Rotation paths and how fast each direction turns (degrees a step)
Each turn is a multiple of 5 degrees from 10 to 175, or 0.
Each row of a path follows its step; steps can be skipped.
Path 1:
step 0: [ 41  20 -22  25   5   2  -4  25  10  32   7  24  21  23 -15   3 -13 -15
 -14 -33 -26 -22 -20   2 -32  20  22   2  38  11 -39  20 -11  -8  20]
step 1: [ 22  54   6  -3  31 -21   7 -26  24  22 -57  23  16   0 -22  -6   0 -14
  -1 -12   0 -19 -21   2  -5  -9   9 -13   1 -36   0 -35 -16  -9 -21]
step 2: [  5  24 -16  -3   7   0  58  16  10  25 -29  -5  -7 -29   5 -13 -37   3
 -39  22  -1   8   2 -14 -12   7 -33   8  36 -20 -22  -7 -10 -28  27]
step 3: [ 26  16 -20 -17  -9 -24  -2  11 -17 -17 -21  53  16 -34  10  20 -29  -2
 -24 -15 -31 -30  29   6 -19  21  -8 -23  10   2  25  15 -27 -17  -9]
step 4: [-27  17  23   2   5  11  38  11  -8  19 -40  62   9  -3 -28  -5 -11   0
  -9  13  17   2  23  -7 -29   2  29  38  -6 -22  25  23  -8   1 -14]
step 5: [ 55   3  15 -15  -4  25  29  33  -5  -8  -6  11  40 -18   8 -18 -14  40
 -22   8   7 -29   4  -5 -33 -21   9  33  20  18  -9 -14  -7  16  -1]
step 6: [ 56  13  -6  45  23 -10   0  10  13 -20 -31  35  -7  35  15 -30  -6 -26
  13  -3  -2  -7  32  -6 -31 -17  20  -2  12   7  14  13 -24   0  16]
step 8: [ 53   2 -13  15  22 -40  14  13  11  20 -17  -5   9 -38 -30 -34  -3  -3
 -45  -8  12  14  -8  11 -31  24 -23   0   7  32  18  -9   9  -8   4]
step 9: [ -1  54 -21 -22  18 -14  27  20  15   9  -2  29 -34 -31  10   8   6 -41
   6  14 -30 -12  12  13 -46  -4  23  -4   1  24  14  -6   5  -9  -7]
step 11: [ 18  19  -9  26  34  22  25  32  -8  12   0  13  -3  -6  -6  11 -29  25
 -20 -25   4 -25 -10 -19 -39   7  24 -20   1 -10  41 -37 -18  23  14]
step 13: [ 39  21   1 -24  25  -8  19 -21  27  16 -42   5  22 -21   2 -21 -32   8
  -8 -13  37  -2  23   7   3  -5   7 -20  23 -32  -2  -3 -24  24 -37]
[-13 -10   8 -11  15   5   1   0  -2  10 -20 -10   5   1   0   2  -4   8
   3  -3  14   0   3  -1  -4  -3  -4   2   3   7  -6  -4   6  -5  -4] : 125
[ -8  -1  -4  -1  -3 -10 -12  12   2   1  -3   8  -1   8  13   0  -5 -12
  10  -4  -4 -11  12   4   0   4   7  -9   6  13  -8   4   1  -5   0] : 120
[ -1   2   5 -16   2  -5   4  -5   0  -6   8   0  -5  -7   4   7   0   9
  -5  -8  -7 -10  -1   2  -3 -17  12 -14   4   0  -3  -8  -1   9  -7] : 175
[ -2   4  -7   0   2  -8  -6  -5  11   3  -4 -12  -4   1  -9   8  13   1
  -3  12  -3  -2 -13  -4 -11   9   8  -6  -2  13  -7   0  -8   0   6] : 40
[  7  10  -4 -12  -1 -17   2  -1 -11  -7  -7  -1  -9   9   3   1  -1  -6
  -8   0  13  11  -9   4   7   5  -3  -4  10  -4  -4  -1   9  -1   2] : 60
[  9  -3  -3 -13 -11   8  -9   1   5   2  11   0   9  -7  -5   3  -4   8
  -4  -2   0   1  -1   4   1   2  -8   8  13   5 -19  10   1  -2   1] : 145
Path 2:
step 0: [ 26   0  -4  11  18 -26   0   6 -15  23 -24  15  30  19   4   5 -20   6
  41 -13  12   8   3  18  -6  41   2  -8 -14  26  25   4  19 -47  -4]
step 1: [-12  16   9 -14 -12 -44  20 -32 -23  16  17 -13  -4  11  11   5 -40   7
  19  -7 -24   4 -20   0 -20  26   1  -6  29 -28  37   5  -6 -22  -7]
step 2: [-20 -33  13 -10  -6   8  16 -18   0  -4  16 -27  21  -6 -11  10 -48   1
   2 -35   8  27 -31 -13   6  -9 -48 -16  -7 -25   8  -3  18   9 -22]
step 3: [ 11 -15 -34  -8  -3 -11 -12   5 -21 -22  -1 -57 -12   1   2  52  10  -3
 -33  -9  12  21 -15   5  21 -12 -28   1  -1  19  25   5   3   4 -10]
step 4: [ 11 -34  -2 -10 -28  42  -8 -18 -44  16  16  -7 -15 -13 -13  31   1 -10
 -42 -24  -9 -28   8   3  10   7  21  10   0  14  11   9  -7 -11  23]
step 5: [-26  -7  34  11   6   4 -22 -31  -3   2  11 -27  24  22   6  23  10 -12
 -15  -8   6 -43  21  14 -15 -19  17   0 -14   6 -43  20  23  -5  16]
step 8: [  9  -1 -10   3 -24  -5  23 -46   6 -12 -25   6  -5   0  28  13   6 -17
  23  28  12   1  20  18 -40  11  12   7  10   0   4 -55  -7  15 -24]
step 9: [-35   2 -40 -29  -2  16   6 -35 -11  -5   7  31  20 -28  -4 -22  22  -1
  23 -12  29 -17   9  -7 -12 -11 -19  -1  18 -25  18 -11   4  23 -25]
step 10: [-21  -1 -14  -2  22 -34   6  -3 -17  -7 -29  16  -6 -32  12 -30   8   4
 -32 -28  26  -2 -26   0   2 -40 -19  14  -5  32 -10   1 -14   5 -35]
step 11: [ 16  22   2 -27 -12   1 -12 -10 -50  20   1  24   5  -4  -2 -17  11  -5
  -9  11  -6  30 -18   7  26 -37  -4  14  -9  35 -11 -29 -26 -20  26]
step 12: [-39  13  -3   5  -2  -8  10  15   5  33  17  11  35  -6 -20   1  -7 -23
 -12   3   9  16  20  -5   3  -5  15  10  19  25 -12 -21  18 -55  37]
[ -1 -10 -16  -6 -10   5   4  -3   8 -17   5   3  -7  -3  -1   8   0   3
  -4  -7   0   4   0   3  -3   0  -4  11   4   3   5   0   4  19 -10] : 60
[  5  11   0  -2  11   5  -8  -5  13  -4   4   3 -12 -10   5   8  -1   3
   2  -3 -11  -2   9  -2   0   3   9   2 -13   0  -6  -3  17  -4   6] : 45
[  8  -6   4  14 -13  -1 -11   0  10   5   0  -7  -2  -5  -1   6  14   4
   1  -2   7 -10  -1  -3   2   4   7 -10   7  -5 -11   0  -3  13   5] : 35
[ 16  -1 -15   7 -10   1   6   0  -1  -3  11  -2   3   3  -1  -6   2  -1
  -5   1   1  -1  -1  15   0   5  13  -2  -9   5   4 -10  -5 -15   3] : 95
[ -4   2  -2  16  12  -6   8  -6  -1  -7  -3  -2  -4  -3  18   6   2   1
 -13   7  -1   7  -6   5   3   4   6   7  17  -6  -2   2  -4  -2   4] : 155
Path 3:
step 0: [  8 -24   2  12  11 -14  42  23 -26  18   1  27  32   9  33  -9 -27 -15
  26  22   7   7  -8  -7  -6  18  -1 -18  -5  11  18  -2 -37 -18   2]
step 1: [-24 -31  27 -11   3   7  18  26  17  23 -30  14  12   4  13  14 -26 -38
 -28  15   1  -1 -21 -12  -6 -15 -26 -19   0 -26  10  -2 -25   6 -21]
step 2: [ 16 -23  17  15  -4   4   2  12  24 -25 -27 -16  41  -1  -9   1 -12  -2
 -11   1  -3  21   2   3   3  -9 -46 -24  24 -11  15  19  23 -16 -44]
step 4: [  5  -7  -5  16  38  10   4  15  20  17 -13   4 -11   6  16  -3   3 -28
 -11  17  26 -14 -28  -3   5 -28 -31   3  23 -18   5 -19 -23 -25  40]
step 5: [ 15  -1 -14  -9  19 -20 -36  14  32  -4 -27  -3  38 -12  11  -7  21 -14
  10  27 -14   5 -23  18 -33 -24 -23 -16  24 -13  -7 -11   0 -12  -4]
step 6: [  0  19 -33  -2   9  -8   7   6  37 -16  -3  -4  26  -7   3  -8  17 -21
   7  33  12  15  30 -32  -7   1   8 -26  21  22 -11 -28  -6 -16 -38]
step 8: [ 14  -4  -1   0  16 -27  -1  30  -5  12  17  11  44  25  18 -13  -3  10
  34  17 -14 -15 -48   8   3 -14 -25  18   2  11  12 -13 -13  -5 -18]
step 9: [-16 -24  -7 -29  10 -14  13  21   9  22  -4  17  30   8  39   4 -28  -9
  30  18   5  24  16 -18 -11   9  -9  -7   5  -4  -9  -6 -34   4 -36]
step 10: [-26 -45  14   3 -21  18  21  32  16 -19 -18 -15   4  18   4  26 -23 -27
 -11  13 -12  28 -12 -21  21  -9  -3 -21  14   2  12  -8 -11 -11 -23]
step 11: [ 29  -4  15  43 -19   2  13  23  22  -2  11  -9  30  21 -14  12 -27   3
   6  -5 -14  -6 -15   0  17   1 -45  -3  11 -15  28 -12  10 -22 -24]
step 13: [-11 -29 -19  -7  20  13  -1  23  20   4 -24 -13  -5 -10  24  16   7 -20
   8  24  -5  29 -11   8   7 -20 -11 -22  21 -28  -1  -3 -14 -41  37]
[  0  10  12  -1   0  -4  -8   8  16   5  -6   3   3   8  -3  -3   0  11
  -4   2   1  -7  -7   6  -9   1 -16   9 -11  -5  -4   0   8  10  -4] : 110
[  5  13 -12  -5  -8   0   6   9 -10  13  12   7  -4   3  -3  -5  -5  -2
  -5  -1  -1  -7   6  -5  -6   3  -4 -11   1 -12 -10  -8   2  -4  -9] : 130
[ 13  -2   4   0  -8 -11  14  -2   3   1   2  -6  19  -1  -5   4   3  -2
  11   3   3 -10   9  13  -7   5  11   8   3  -3  -1  -2   4  -2   1] : 125
[ 12  -1  -7  -4  -4  -2  -1   2   3   0 -11   8  -2   1  -9  -9  -4  20
  -1   6   3  13   8  -9  -8   4   6  10   4   2   5   6 -11  -8  -2] : 115
Path 4:
step 0: [  1 -13  10  11  19   1 -26   9   9 -24   9 -29 -13  50   2  -1 -28 -22
 -37   5  35 -14  16 -10  12  22 -26 -34  11 -30 -26 -24   5  43  34]
step 1: [-11 -34  14  -6  -1  -1  25  37   2 -29 -11  -9  22  34  -9  -7 -19 -16
 -29  32  -2  -8  -6 -33 -37  -5  -5  -2  -7 -53 -36 -38  -1  27  22]
step 2: [ -5 -30  -7  27   6  16  17  31  -7   5  -4  -8  16  35  -1  -3   3 -17
 -41  27  24   7 -21   4 -20  56 -20 -11  25 -27 -39 -21 -31 -25  22]
step 3: [-23 -35  14   7   9   0 -16  10 -18  -9 -15   1  14  33  12  -5  -7 -26
  26   3 -14   9  -3  14 -10  52  18  19  22 -46 -60 -33   5  -7  26]
step 4: [  1 -39  57   6  44  -7   2  -2  -3  -3 -22 -12  -5  13  37  23 -13 -22
   3  17  40  21  18 -17  -5  24   0  10   4 -26 -45 -13 -18 -27  10]
step 7: [ -4  -4   0 -33  -8  -6   6 -16  -7 -16  -3 -21  30  39  -2  31 -26 -14
 -17   7  20  -7 -13  -9 -11  18 -49 -14  -7   0 -69 -34  22 -12  32]
step 9: [ -7   7  14  22  18  24  -1   1 -42  18   4 -21 -21  19  -3  13 -35 -56
 -10  16  13   6 -20 -14 -10  41 -28  37  16  -5 -41 -20  21   2  15]
step 10: [-13  -5  41  35  18  13 -11   1   2  -1  12 -43 -32  24  -2 -15 -26 -25
  14   9  22  -9  21  -3 -12  20  -1  -8 -25 -36 -31 -48  35   1  31]
step 11: [  8 -23  27   8  23   4  19  21   7   8 -17  -8 -21   9   4   9 -29 -21
 -16   3  40 -39 -18 -30 -30  -5 -16  23 -12 -34 -13 -54 -15  10  44]
step 12: [ -4   1 -28  24  18  31  29  23  29  -1  -8  10  -6  49  -5  -5   5 -20
  11  17  17 -17  -1   1  -7  16 -22  -9  -9 -14 -42 -66 -17 -30  34]
step 13: [  9 -43   7   8   9 -19  -7  -1  13 -13  -6  37  -2  38  27   3 -21 -30
  -3   1 -12 -24  -8  29  -4  40 -30  14  -9  -3 -46 -37  -7  -4  50]
[ -5   1  14   9  13  -4  -4  -4 -13  11   9  -2 -11  -6   1   2  -7  -1
  13  -7   3  -1   2  -5   5   3  10  -1   4  -5  -4   4   0   0 -15] : 65
[ -1  -1  -7 -17  -2   4   3  -2 -15   5 -10   7  -1   6  -5   8 -13   3
  -3 -16  -4  -3  -7   3  -6   1   9   9  -1   1  -3  -6   3  12   0] : 170
[ -7  18  -7  -8   9  -4  -5   2   7  -3   0 -14   6   9  -6  -3   1   1
  11   2 -12   2 -11  -3  11  -5   4   4   4  -9  -3  -9   2  -4  -2] : 160
[ -5   5   5  -8  -5  -6  10  -2   3   8  10   3  -9   3  -9   2  12   6
  -2  -5   3   1  -1 -14  -5   4  -7 -12  -6 -14  10  -6  -4   9   6] : 70
[  0  -1   3  -2  -6 -12  -2 -17  15  -2   3  -2  -2   1   0   2  -6  -9
  -1  -8  -3   5  15  15   2   5  -1   0   7  -8  -3  -1  14   7   1] : 110
[ -8   0  -5   3  -4   2   3  -2 -12  -6  16 -10  -3  -6  -4  -6  -6  -4
 -20   8  -4   2  -9   0   3  -8   1  -5  -1  -4  -8  11   9  10   1] : 45
Path 5:
step 0: [-32 -27  16 -29   4  13 -23   4 -31 -52  16 -12  32   1   8   8 -40  10
  19   6 -23  16 -27 -24 -15  18 -26  10 -16  -9 -11  22  17 -16  -1]
step 1: [ -1 -14 -20   0  -3  25 -15  38  -2 -14  40   8   6 -27  18  14 -13  -2
  19  54 -30  12  -4  25 -14  32 -16 -35 -23   1  -1  34   6 -14  13]
step 3: [  0 -19 -25 -28  -5  13 -19  -7  32 -12   4   0  13 -17 -27 -29 -40  17
  -2  -1 -24  24   0  20 -39  34   1 -14   6  -6  -1  57  27  -6  11]
step 4: [ 36 -33   8 -37  -9  27  -9  23 -12  -3   8  23   7 -26 -12  -7 -17   6
  36   3 -26  36   5   8 -13  18  20  11 -30 -54  14  19  -7   9 -13]
step 6: [ -7 -17  -5 -47   3  17 -21  -3   6 -26   7 -25  10  -1   3  48  12  27
  38   8 -12  23 -24  17 -43  20  -2  -7   4 -43 -16  15   5  16   2]
step 7: [-10   3 -29 -36   7  24 -25  18   2   0  13  21  23 -23  -6   0  46  19
  27  27 -32  15 -12  -5 -13  21  16 -35  -9   6  28  17  26   4 -34]
step 8: [-34  -7  23 -35  -8  -2 -40 -19 -10  -9 -30   5  41   4  13 -11  -6  37
  16  31   9  28  -2  -3  -6  19   1 -28   1 -38  28  33  14  -2  -1]
step 10: [ 14 -31   3 -49 -27  39 -32  22  14  -6   0  28  10  22  31   3   4  -3
   5  22  10  20  -8 -14   0  25  27 -17 -16 -33  22 -10   8 -32  10]
step 11: [-41 -14 -15 -35   0  34 -45  -4  29  -9  17  -5  32  23   6 -12 -11   1
   3 -14   8  -9 -32  -4 -13  34  -6   5 -46 -10 -10  29  14  -6 -17]
step 12: [  4  -8 -14 -15 -19  53 -16 -11  16 -15   1  -6  32 -17  16   7  15   0
  14  12 -13   5   1  52 -10  22  17 -38 -43 -35  -6  10 -22  -4  11]
step 13: [ -2   0 -20 -30  -8  15 -37  -9  27 -19 -28  39  21 -12 -16 -26  -5  -9
  19  11  -4  -5 -44   2   7  -7  11 -40 -24 -26   1   0  -6  -2 -44]
[  3  14  -4  -6   4   4  -1  -2  -4   8   2  -2   4  -5  -8   9 -13  -4
  19   5  -3   6   3  -2   9  13   0   7   8   0  -1   3  10 -10   5] : 10
[  3   5 -14  10  -2   4   5 -19   1  -6  -5  -1   0   3  -2   4   4   9
  -9  -4  -7   4   0   0   1   4 -17  -2  -1 -16   1 -11   3  -5   7] : 110
[ 10 -11  -3   5   8   7  17   5   7  -2   4   0   1  -7   1  14   6   2
   8   1 -14 -10  11  11  -2   0   5   1  -6  -1   2   4  -4   2   6] : 130
[ -4   0  -5   1  12  -2   2   1   0  -8   3   6   0   5 -13   0  -4   2
   6  -8  -6 -14  -7 -11   6  -3  -5  10  -9  -2   2   1   3   2 -22] : 170
[ 11  -6   9  12  -9   1   5 -10  -2   1  -6   9  10   6 -18  -6   0   6
   3   2   2   1  -6   1  -1   7   4  -5  11   6   8  10 -10  -1  -3] : 70
Path 6:
step 0: [-15   4 -15 -25   9   3  -2  11   8   4  12   7  -9   6  13  -3 -10   6
 -15 -12  39 -27   9  17  53  -3   5 -37 -33  48 -45  11 -19   3  35]
step 1: [  1 -16 -18 -14  -3 -16 -37  14   6 -15   3  12   2 -39   2 -30   5   7
  -8  -3  10   9  -8   0   7 -24 -22 -43  -5 -29 -17  39  32 -46  36]
step 2: [  3  -1   0   4 -33 -16   1  -2 -36  18  31  -9 -10 -45   0  -4  -1 -30
  11 -25  -8 -23  13  25  28 -19   2 -38 -32  38 -27  23  12  19  13]
step 6: [ 18  14   6  20  -4  25 -13  19 -16  26   1 -47   7 -18   7  15  -2 -22
  17  10  29 -21   8 -10  12  38  33 -21 -12  23 -32  16 -30 -26  40]
step 7: [ -2   5   9 -19 -26  14 -21 -21  19  13   5  10  17 -10 -35  -9  28  23
  15  38  10  -3  -5   8  14 -11  15 -39  -9 -38 -41 -30  -5 -35  30]
step 8: [ 42  26 -18  14 -38 -12  -7   1   5   0  22   3  10 -25  -9  31 -15 -14
  38   3  13 -48 -21 -11  34  34   5 -16  -8   4 -12  22  15 -23  14]
step 9: [-13   3 -25 -22  -9  36  -7 -47  -3  -9  -9  20  -4 -21  -8  24   9  15
  10   8  17  -2  -5  -9  44 -24  23  -9 -23  -2 -15   5 -32 -16  57]
step 10: [ -1  17   4 -21 -12   9 -27  17 -22  -9  15  -5  44 -17  44  16   8 -17
  20  18  -8 -19 -39 -15  22   7   2 -20 -21 -23  -9  28  38 -31  25]
step 11: [-10   8   7  -4 -42   4   5 -30   0   0  39  27   8 -20 -15  24  -5 -30
  17  15 -18  -9  36   2  38 -43  16 -17 -25 -28   8  14  -9  13  29]
step 12: [-14  10   9  14  -1  39   1  40 -11 -22   2   8  18  -3  16   6 -16 -31
  24  21   9 -20  -6 -28  45 -24   7  17  16  22 -25  28   8 -32  30]
step 13: [ -3  44   6 -27   6  17 -14   6   9  12  26  28  16  11  27   2  24 -25
  -8  14  34   9  41  14  21 -34  16 -46   2 -23  -6   8  -9  -5  26]
[  0  -4  13  -2   0   0  -4  -4  -9   0   0 -20   1  -6   5  -2   4  -3
  -3  -7 -10   2   6  -7 -12  -2  -2   3 -19 -11  -7   5  -5   0   4] : 85
[ -5  -2  -5 -11   6  -9  -2  -5   3  12  -4  13  -4  -7   0   6  -7  11
  11 -13  -4   1  -5   2   0   6  -3   4 -16   4  -1   1   8 -12   4] : 45
[ -7 -11  -2   9   7   6   7  -7   5  -3  -1  -3 -11  -8   3  12  -9  -6
  -5  -3  -4  -5   9 -13  13   8  -4   3   3   8  -7  -3 -14  -4  -4] : 120
[ -2  -1  12   6   7   2  12   8  -3   7   1   9   4  -3  11   2  -2  -8
  10   7  -6   6  18   5 -10  -5   8   6   5   4   6  -7   3  -9   5] : 45
[  4  -4  -6  11   3   4   0   1   0  -8   3   3  -3   2  -6  -6  -3  -5
   0  13  -5  11 -13   0  -6   0 -14  11  -1  -5  -5   9   3 -20   0] : 170
